Families of rows that turns and mirrors carry onto each other, the same ones carrying the whole set onto itself: the rest of each named row's family, in list order
9 families of 4 rows
kagaz: [ 23  60  -1 -17   6  -2 -13 -13   8   5  31 -31  16 -25  10   8]
lile: [  6  45  13  -4  -9 -25  20 -10   3  29  -9  -7   6 -20   9  18]
femiv: [-32  -3 -11  -4  32  17  11  12  12  -6 -12  19  -7   0   0 -20]
Bak: [-13   5 -44 -22   3   2   8   4  -7 -26  28  16  14 -29 -15 -44]
radub: [-43   1  -5   0  24  15  15  -3   5   3  -6  28   5   8  -3 -14]
sobu: [-35  -6  -2 -14  25  25   5 -12   4  -6 -20  16  -5   0 -18  -9]
Tunik: [ 16  48  13  -5  -1 -21  11 -22   4  28  -5 -18  -3  -7   7  16]
kufa: [-25  -6 -24 -20  -5  23  11 -19  -9 -26  31  29  11 -20  -4 -40]
peko: [  9  40   2 -15  10 -22 -21 -20   3   5  46 -31  28 -36  13  -2]
dezav: [ 20  43   3 -11   8  -1   1  -2   0  -2  50 -42  22 -25  12   4]
rekim: [-31  -1 -33 -16   0  13   8  -1 -11  -6  42  16  20 -28 -13 -46]
tuli: [-29   9 -28 -31  -3  12   9 -13 -11 -16  24  17  22 -29 -27 -43]
sefa: [-17   1 -49 -25   2  15   8  -6 -11 -11  35  25  18 -25  -3 -34]
Fip: [ 17  35  -2   1  11 -18 -11 -11   9  -5  56 -36  17 -23  14  -4]
sito: [ 13  45   4  -3 -15 -28   4 -13  -5  29 -13   0  -2  -7   8  13]
vorez: [-28  -7 -26 -12   2  21  -6  -8 -12 -23  33   9  15 -17 -30 -38]
Bigog: [ 13  42  14  -2   2 -29   9 -21  14  37  -5 -11  -7 -15  14   3]
Gep: [-30  -6  -2  -7  20  15  21  -2  16  -4 -14  23  -9   0 -11 -23]
vuki: [-40  -8  -3  -1  16  15  11  -8   1  -8 -12  14  -6  16  -5  -2]
Vusun: [ 17  38  22  -6 -10 -23   3 -28  -5  36  -6   2   0 -12   8   3]
daz: [ 17  38  -7  -3  11  -4 -10 -16   1  -1  53 -42  18 -30  -1   3]
zazu: [-23 -10 -31 -16   5  14  -4  -1 -15 -27  35  14  15 -25 -16 -39]
musam: [-27  -7 -11  -8  13  19  22 -12   6  -4 -11  32  -5   9 -11 -19]
puba: [-22  -5 -17 -11  16  13  23   5  -6 -11 -10  33  -4   8   2 -18]
gav: [ -5   2 -42 -16   0  16   5  -2 -19 -14  39  23  16 -27 -17 -42]
Peb: [ 10  55   5   4  -9 -29   4 -16  -1  19  -9 -30   1 -25   6   1]
Nivam: [-45  -6 -12   8  15  18   1 -11   6   0  -9  17  -2   3 -17  -8]
gif: [ 13  48  18   8 -16 -26   7  -8  -7  28  -6  -6   5 -12  -4   2]
gufi: [ 16  43  -1  -5   4  -7 -13   1  10  11  46 -36  26 -39   1   1]
Vesok: [ 13  42  10  -7  10  -7 -24 -21  14  11  47 -23  30 -26   0   0]
fosib: [ 23  48  -5  -2  -7 -16 -24 -19  -5  15  42 -29  22 -34  -8  -3]
mis: [-23  -2 -24 -27   5  10   0   1 -10 -27  31  17  27 -32 -16 -43]
vanot: [ 19  44  -4  -6   1 -20 -22 -10  -8   5  42 -37  18 -38   7  -2]
maso: [-33 -10 -10  13  12  17   1  -4   7 -15  -4  28   3  -2  -5 -29]
Netun: [ 15  40   7   1   4 -27  15 -18   2  22   2 -21  -5 -12  24  22]
Ziti: [  8  35  11   0 -10 -35  22 -15   4  28  -2 -12  -4 -25  23   1]

The rest of the family of dezav: sefa, Nivam, gif
The rest of the family of Netun: vorez, puba, fosib
The rest of the family of sobu: Bak, Fip, Vusun
The rest of the family of Gep: peko, Bigog, mis
The rest of the family of lile: radub, rekim, gufi
The rest of the family of Vesok: femiv, tuli, Ziti

Families of rows that turns and mirrors carry onto each other, the same ones carrying the whole set onto itself: the rest of each named row's family, in list order
4 families of 4 rows
mel: [ -2 -31   9  -1 -15   8 -25  13 -18  10   4 -17  -3 -12 -28 -12 -26 -42
  -2   7  11  20   1]
zuvom: [-15 -15   3   1  -2  -3   6   0 -27  -9  -1  -2 -48 -19 -38  31 -19  17
  -5  -3  31 -11  -3]
ziko: [-24 -46  26  -3 -15   4 -14  -2 -15  -8  -8 -14  14 -15   0 -20 -20 -29
 -21  22  -5  11   8]
nozit: [-20 -27   0   2  -8 -32   4   0 -26 -17 -18   8 -18 -13 -24  23 -26  36
 -13  18  12 -11   7]
lefe: [ -5  27 -21 -12   1   9   7 -28   4 -10  26  20 -31   2  -4  -5  20  29
   1  -6  26 -36 -20]
gup: [ -3  -8  -1  10  11  -3   2   6 -28 -21 -23   8  -7  14 -34  19  -7  39
 -13 -25  29  -1  -2]
Zuzo: [ -9 -31   3 -22 -15  11 -15 -12 -24   1 -23  -7  23   8 -26   7 -35  -9
   5  12 -13  13   6]
Tufu: [  2  14   8 -10   8  19 -11 -21 -37   8  17  45  17   5  27 -29  20 -38
 -10   5  16 -11 -10]
vuz: [ -4  38 -21  -9   1 -20  -2 -12  -4 -21  -6  29  -4  -5  12   0  22  43
 -13 -10  25 -25 -16]
Nus: [ -6  -9   4 -21 -12  28 -29 -23  20   4   2 -10  16 -16  23 -26   4 -17
   4   7 -27 -25 -17]
dob: [  8 -36  29  22   1   1  -5  -7 -39  11  10   7   3  -2  -1 -19 -14 -44
 -32  20  12 -13  17]
niz: [ -3  18 -22 -13  -1 -12 -10 -23 -25  13  11  62  -9 -21  16  13   9  10
  -4  -8  26 -38 -12]
Bop: [ -7  19   5 -17  -6  17 -21 -14   8 -13   4   7  28  -9  35 -42  27 -24
 -21  -4   8  -4 -14]
ter: [  0  14   2  13  14  14 -12  -5  17 -18   3   3 -14  -9  14 -12  31  31
 -16 -29  15 -40 -24]
Sal: [  2 -31  -1  19  -7 -31  -4  -9 -26  16   4  26 -23 -28 -13  22 -23   6
 -26   6  23 -41  13]
kepim: [  8  11 -13 -14 -10  19 -21 -16  13  11  31   4  16  10   6 -49  13 -28
   4   5   5  -6 -15]

The rest of the family of gup: Zuzo, Nus, ter
The rest of the family of mel: zuvom, lefe, kepim

Families of rows that turns and mirrors carry onto each other, the same ones carrying the whole set onto itself: the rest of each named row's family, in list order
4 families of 4 rows
tel: [-19  -8  -4  34  18 -19  -3 -45  -9   6   7 -22  28]
gik: [ -4 -11  12  13  37  21  10 -20   6 -22  40 -13 -31]
bugaf: [ -9  -6  13 -22 -10   0  22  21   6   5  26 -24 -29]
Kek: [ -1   7  -4   6 -20 -44  -1  13 -12   4  -5 -40   6]
Talo: [ -7 -28   0 -13 -17  -5  14   7  24  -4   8 -13 -38]
Rufav: [  6  -2   3  50  14 -18  -8 -34 -14 -28  30 -14  18]
modek: [  2   2   4  15 -33 -39   7   7 -15   1  17 -28  21]
luket: [  6 -19   9  15  15   5   1 -31   9 -35  24  14 -41]
pomil: [-15  13  10 -20  -6   3  16   9  -3  -6  13 -26 -47]
nub: [ -6 -26   5  -1 -37 -38   7 -15   5   0   1 -19  18]
keku: [-12   9  23   0  33   7   6 -49 -15  -8  28   4 -20]
kefu: [-20   4   8  13  38  19  11 -32 -13 -25  29   0 -23]
fen: [ -6  -3  -6  39  25 -27  -7 -30 -21 -15   9 -12  29]
nutu: [  1  20   9 -12  -5  -9   5   9  -8   0  13  -3 -55]
mefef: [ -6   2 -18  25 -19 -34  -2  11   0  15  -9 -30  -6]
pabof: [  8 -15  13  26  -4 -29  -4 -52 -11 -29  17   8  15]

The rest of the family of Rufav: gik, bugaf, modek
The rest of the family of keku: tel, nutu, mefef

Families of rows that turns and mirrors carry onto each other, the same ones carrying the whole set onto itself: the rest of each named row's family, in list order
5 families of 8 rows
Rodeb: [-11   0  -1 -14 -14 -21   6  27  32  25   7  24 -12  17  24   8]
poze: [-20  -8  -8 -22 -25 -19  -7  28  28  30  10  16 -17  15  23  10]
mosu: [-15 -13 -27 -17  18  36 -13  27  -1  20  21   5 -33  -3 -28   0]
dule: [-29 -44 -10  -7  -8  19  44  22   1  27  16 -15   1 -11   4  21]
Pabi: [-25 -37  -8  -6   1  21  38  22  -4  32  25 -10   2 -12  10  34]
mipo: [  3  -6   5   2  -2 -13 -35  -9   6 -13  -2  19  -7  -3 -12 -37]
nati: [-15 -31  24  13 -17 -30  11 -12  -1   2   1   7  29  -9  26   1]
ruv: [-14  -8 -28 -15  19  37 -11  16  -9  17  21  13 -40  -6 -16   1]
pase: [-23 -38  29   9 -14 -33   3 -11  -3  -2   1  -5  33  -1  13  -2]
naza: [-18 -39  -3  12  20  25  -6 -16 -29  -4  12 -11   9 -27 -25  -9]
sigid: [-16 -29  28  21 -23 -21  19 -12  -4  10  -6   0  34  -3   9  -3]
kur: [ -1 -27  24   7  28   5  -1 -11  21  37  -2   3 -14  16 -16  28]
Mil: [-21  -9   2 -15 -32 -16  -3  29  15  30   5  20 -17  19  31   1]
nis: [  2  -4   2   7  -3 -14 -45 -12   2  -6   0  28 -13   1 -13 -19]
pezub: [-25 -14 -32  -6 -30   1   4  24 -18 -19  17  10   8 -29  10 -28]
Zived: [-11 -18 -36 -19  21  29 -20  28   6  12  23  14 -38 -10 -11   2]
nek: [ -6 -35   4  14  22  26   7 -15 -19 -11   9  -5  16 -27 -28 -11]
tuvad: [-15 -33   7  22  31  29   4  -4 -19  -6  21  10  18 -31 -24  -4]
gavu: [-21  -5 -24  -4 -34  11  12  12 -15  -6  27   9  10 -24  19 -30]
mukun: [-14 -36  22  13 -18 -32  14  -2   8   1  -1   5  36  -5  14   0]
vovu: [-10 -26  11  13  36   3  -5 -24  23  34  -3   6 -13  20  -9  21]
vok: [-24 -40 -16 -15   2  14  50  17  13  25  15  -8   7  -9  -4  17]
gev: [-17 -17 -16 -16 -34   4   5  36 -16  -9  19   5  14 -32   7 -23]
Mulug: [  0 -31  21   4  23  -1  -3 -17  23  38   6   8 -19  18 -19  19]
seso: [ -6  -6 -32 -12  13  38  -5  22   3  21  21  13 -36 -10 -16   0]
nof: [ -4 -40  18   0  32  -6 -11  -1  21  27  -6   5 -16  10 -21  29]
rozo: [-10 -34  -1  13  30  18   6 -12 -17  -9  14  -8  13 -29 -32  -5]
bevu: [-15 -12 -14 -21 -30 -25  -4  15  24  25   0   6 -20  24  21   2]
rubi: [ -5 -37  13   9  31  -5  -7  -9  13  41   1   6 -13  26  -8  24]
damop: [-30 -45 -13   5  -2  16  45  17   2  25  15 -23   1  -2   9  21]
Bes: [ -2  -1   7   4   6  -9 -42  -8   1  -5   6  30  -4   1  -7 -26]
det: [-13  -8 -14 -25 -21 -14  -1  26  32  25   5  17 -11  17  27   8]
saza: [-29 -13 -28  -6 -24  11   6  28 -21 -21  16   8  15 -31  14 -21]
simi: [-25 -35  12  22  -3 -34   8 -10   5   7  -5   2  35  -5  21  -2]
vik: [ -4  -7  10  12   0  -7 -51  -4 -12  -7   2  20  -8  -4   1 -19]
nar: [-23  -6 -24  -8 -34   9   7  23 -10 -17  20   7   9 -34   7 -27]
dap: [ -6  -7 -15 -22   3  42  -9  20  -3  15  24  15 -36  -5 -24   0]
bukez: [  0   1  10  -4   1 -11 -45  -5  -3  -6   4  32  -5 -11 -12 -24]
nak: [-13 -35   7  22  25  18   2 -13 -28  -7  17  -5   7 -28 -26  -6]
sosu: [-29 -43  -5  -9   6  20  44  26   4  23  21 -17   7 -15  10  19]

The rest of the family of sosu: mosu, nati, nis, rubi, det, nar, nak
The rest of the family of damop: pase, Mil, Mulug, seso, rozo, saza, bukez
The rest of the family of mipo: Rodeb, Pabi, naza, sigid, Zived, vovu, gev

Families of rows that turns and mirrors carry onto each other, the same ones carrying the whole set onto itself: the rest of each named row's family, in list order
4 families of 8 rows
rar: [-47 -11  22  33  30  57 -22  36   6   1 -33  19 -44  25   7  52 -28  25
  15   2 -18  17]
Mube: [-32  -4  26  41  24  44  -5  48  14   0 -41  19 -35  36   0  36 -27  12
  35  12 -10  -3]
bopi: [-38  -6  18  34   7  53   0  50  11 -21 -29   6 -35  16   6  41 -27  39
  52  10 -17  -8]
nos: [-21 -20  10  33  50  23  -2  41  30  20 -34  18 -24  10   8  32  -4 -23
   8 -25 -14  16]
Zat: [  9 -11  10  17 -22  24  14  41   6 -26   0 -22  -4  -5   9  46 -17  68
  33 -17 -38 -26]
voz: [ 34 -16  13  16 -14   0  19  36   6  -4  -5 -23  12  -1   7  32 -16  51
   8 -20 -41 -22]
noli: [-44 -22  -1  39  38  46  -6  45  32  -7 -38  20 -34   9   5  45  -6  -2
  23 -13 -10  17]
fodon: [-33  -6   7  41  34  -3 -23  30   8  27 -34  10  -5  18   3  30 -12 -20
  -5  -7 -18  14]
vis: [ 27 -13  29  36  23  -3   7  42   9  25 -26   5   5  34  -1  19 -23  -3
  -8  -5 -27  -1]
fofel: [-59  -8   3  40  28  21 -30  29   8  10 -34  16 -26  16   6  35 -12  -5
  21  -3 -10  13]
Tomu: [ 10 -18  -2  21   2 -27  -6  20   0  12  -6 -18  23  -4   7  33   2  15
 -15 -28 -41   0]
Kizam: [ 22 -17   8  20  27  -7  20  18   8  18   0 -18  11  -3  11  32   6  11
  -9 -50 -32   3]
Sife: [  7 -20  27  36  38   5  -2  30  -2  29 -20  12  -6  32   2  36 -18   3
 -29  -7 -32  23]
beme: [ -7 -19 -10  21  -5  22  24  25   3 -32   7 -25   6 -10  12  57  12  59
  28 -43 -31  -1]
damik: [-26 -16  27  37  44  31 -12  33   6  21 -31  20 -27  33   2  42 -27   4
  -8  -1 -18  27]
sed: [ 10 -22  -1  12 -14  29   2  33   3 -23   4 -16   1 -12  11  61 -14  77
   0 -22 -45  -4]
nem: [ 29 -25  21  28  22  -6   5  30  -2  17  -6  -1  15  14   3  37 -14  24
 -33 -19 -42  15]
Nup: [-27 -15 -19  14 -23  13 -12  27   1 -25  -3 -24   2 -23  15  53   1  60
  29 -24 -39  -9]
mun: [-35 -22 -12  28   1  48  13  35  12 -46  -7 -10  -9  -6   6  57   7  53
  43 -28 -23   4]
pedak: [-49 -22  -8  38  20  57   2  45  23 -31 -27  11 -25   3   6  56   1  29
  40 -18 -14  11]
ganok: [ 14 -17   1  17   8   3  28  21   2  -5  11 -26  14 -11  13  42   9  41
   5 -54 -35  -3]
Kupil: [-23 -24  -2  14  -9  53  -6  39   8 -33  -9  -7 -23  -9   8  62 -18  75
  23 -14 -38  -3]
dere: [ 34 -29   8  16  -2   4  11  29  -2  -3   5 -14  16  -1   9  47 -11  53
 -19 -25 -50   2]
veza: [ 44 -16  21  25   5  -8  16  39   7  16 -12 -14  13  16   4  23 -18  24
  -7 -17 -39 -13]
gatam: [-21  -5  10  23 -13  45   6  44   7 -32 -15  -9 -25   5   9  47 -20  67
  49  -1 -26 -21]
Begu: [  2 -15 -12  14 -19 -12  -5  26  -5  -9   1 -26  20 -18  12  43   3  47
   4 -32 -43  -9]
molat: [ -8  -7  30  44  33  16  -3  47  12  24 -38  18 -17  37  -1  23 -29  -8
  13   6 -16   3]
zozum: [ -5 -12   4  30  25 -25 -12  26   3  26 -21  -2  15  11   7  27  -4 -12
 -16 -16 -31  10]
res: [-42 -14   8  19  12  63 -17  37   8 -21 -23   9 -39   1   9  61 -23  55
  27  -6 -28   8]
saseb: [-68  -5  -6  33  10  37 -32  36   5 -15 -29   5 -29   2   8  51 -12  24
  38  -3 -18   4]
vuk: [-55  -8 -17  22 -12  34 -21  33   4 -29 -15 -11 -18 -17  13  57  -3  52
  38 -15 -25  -4]
nifa: [  8 -17  14  28  46   2   9  29  22  32 -21   2  -7   3  10  27   0 -15
  -9 -37 -22  10]

The rest of the family of ganok: nos, noli, Kizam, beme, mun, pedak, nifa
The rest of the family of vis: Mube, bopi, Zat, voz, veza, gatam, molat

Families of rows that turns and mirrors carry onto each other, the same ones carrying the whole set onto itself: the rest of each named row's family, in list order
3 families of 6 rows
viz: [-40  62 -11  27 -16  22 -10   3  -6 -13 -16]
rez: [-38  28 -19  -8  -4  -2 -14  59  -3 -27 -27]
kas: [-34  63 -15  13 -10  25   2  10  -8  -7  -8]
Votem: [ 10  39 -32  30 -12 -34  -3  17  22  -2 -13]
dava: [-27  12  35  -9 -17  14 -16  26  -7 -24  -4]
Laguz: [-30  10  28 -15  -5   5 -21  21  -5 -36 -12]
ropa: [-43  27  23  46  -3   1 -16  -7   4   2   6]
sav: [  5  36 -35  23  -6 -39  -2  30  10   4 -12]
zez: [-35  23  10  49  -1   2 -16 -18   3   0   1]
Leti: [-29   8  31 -17  -7  -1 -22  34   0 -31  -2]
fod: [  8   0  -8  28  -9 -28 -24  26  11 -13  27]
tib: [  6 -14  -5  24 -14 -15 -22  34   8 -16  22]
bov: [-29  23 -32  -2  -3   1  -7  63   9 -28 -17]
dode: [-36  63 -17  30 -12  15  -8   6 -16  -1 -10]
Fule: [-29  14  22  49  -8  -2  -8  -5   8  11   1]
palo: [-30  22 -19  -8 -10  -4 -18  56  12 -38 -27]
som: [  0  40 -32  28   0 -28  11  21  20  10 -14]
vigeg: [ 14  -7 -16  22  -9 -25 -23  21  11 -24  16]

The rest of the family of kas: dava, tib, bov, Fule, som
The rest of the family of fod: rez, ropa, sav, Leti, dode

